0: [138 113  96  94 195  78 110 113 154 168 131 110 135 152 154 106 146 175 138 180 103 149 146 131]
1: [130 128 164  94 195 149 203 189 154 168 117 110 171 152 154 111 146 129 129 106 168 149 146 135]
2: [126 131 136  94 113 149 171 128  89 103  86 110 110  85  89 111 146 139 107  95 103 149 146 174]
3: [114 130 111 159 113 149 130  65  89 103 126 110 126 152 154 110  72 175 164  96 103 149 146 155]
4: [173 209 146  94 113  78 134 159 154 103 172 110 154 152 154 138  72 137 116 159 168 149 146 145]
5: [122 160 154 159 113 149  84 152  89 103 107 184  77 152  89 118 146  88 110 134 103  78 146 100]
6: [101  72 118 159 113 149 110 109  89 168 148 110 145  85  89 183 146  79 166 116 168 149 146 128]
7: [102 124 146 159 113 149  81 134 154 103  95 184  91 152  89 108 146  84  89 108 103  78 146  81]
8: [112 129 110 159 113 149 130  77  89 103 126 110 125 152 154 111  72 176 157  90 103 149 146 156]
9: [157 151  88 159 195 149 124 150 154 103 177 110 152 152 154 178  72 140 171 129 168 149  70  67]
10: [117  60 107 159 195 149 127 128 154 103 160 110 101  85  89 207 146 100 148 111 168 149  70 110]
11: [121 189 111 159 113 149  90  99 154 103  66 110 131 152 154 123  72  98 154  82 103  78  70  67]
12: [151 150 154 159 113  78 110 102  89 103 110 184  72 152  89  96 146  98  79 125 103  78 146  79]
13: [206 146 175 159 113 149 147 120 154 168  96 110 121  85 154 123 146 135  62 159 103  78 146 154]
14: [139 187 151 159 113  78  77 140  89 103 114 184  89 152 154  96 146  91 114 146 103  78 146  96]
15: [156 149 159  94 113 149 195 128 154 168 144 110 150  85  89 117 146 120  99 135 103 149 146 146]
16: [148 161 153 159 113 149  72 145  89 103  93 184  76 152  89 125  72  96 105 133 103  78 146 119]
17: [104  79 122 159 195 149 125 113  89 168 157 110 134 152  89 191 146  82 180 107 168 149 146 140]
18: [ 77 110 145  94 113 149 162 117  89 103 100 110 134  85  89  85 146 147 136  73 103 149  70 210]
19: [134 138  89  94 113 149  90 168 154 103 162 110 125  85  89 131 146 132  98 207 103  78  70 125]
20: [156 136 160 159 113  78 106 100 154 103  88 184  72 152  89  97 146  91  67 115 103  78 146 100]
21: [ 97 116 140 159 113  78 120  32 154 103  58 110  64  85 154 140 146  67  96  81 168 149 146  89]
22: [ 64 130  48  94 113 149 107 167 154 103 125 110 151 152 154  79 146 177 172 116 103 149 146 156]
23: [186 128 165 159 113 149 142  70 154 168  95 110 125  85 154 103 146 146  77 162 103  78  70 165]
24: [145 106 161 159 113  78 134 139 154 168 119 110  89  85 154 173 146 128  97 173 103 149  70  91]
25: [110 159 106 159 113 149 116 129  89 103 138 110 148 152 154 121  72 165 186  99 103 149 146 155]

[133 134 113  94 113 149 100 100 154 168 135 110 124 152 154 112 146 185 125 178 103 149 146 145] -> 0
[113  87 155 159 113 149 119 138  89 168 127 110  99  85 154 182 146 139 106 166 103 149  70  90] -> 24
[131 128 166  94 195 149 213 186 154 168 114 110 168 152 154 109 146 130 129 109 168 149 146 135] -> 1
[205 141 116 159 113 149 152 120 154 168 119 110 138  85  89 150 146 110 123 104 168 149 146 160] -> 15
[179 172  90 159 195 149 140 146 154 103 163 110 147 152 154 180  72 129 174 128 168 149 146  70] -> 9
[109 128  82  94 195  78 140 143 154 168 161 110 166 152 154 100 146 156 166 155 168 149 146 144] -> 0
[144 105 165 159 113  78 133 142 154 168 118 110  90  85 154 173 146 128  88 170 103 149  70  93] -> 24
[ 48 129 144 159 113 149  94  88 154 103  52 110  83  85 154 143 146  69 127  87 168 149  70  95] -> 21
[145 108 166 159 113  78 136 143 154 168 118 110  91  85 154 185 146 128  89 170 103 149  70  89] -> 24
[141 178 152 159 113  78  76 139  89 103 114 184  89 152 154 103 146  95 112 143 103  78 146  94] -> 14
[151 187 150  94 113 149 124 126 154 103 150 110 192 152 154 115  72 158 126 158 103 149 146 129] -> 4
[ 99  74 118 159 113 149 110 109  89 168 154 110 144  85  89 202 146  86 164 117 168 149 146 128] -> 6
[ 69 112  58  94 113 149 113 105 154 103 138 110 112 152 154  84 146 181 158 104 103 149 146 186] -> 22
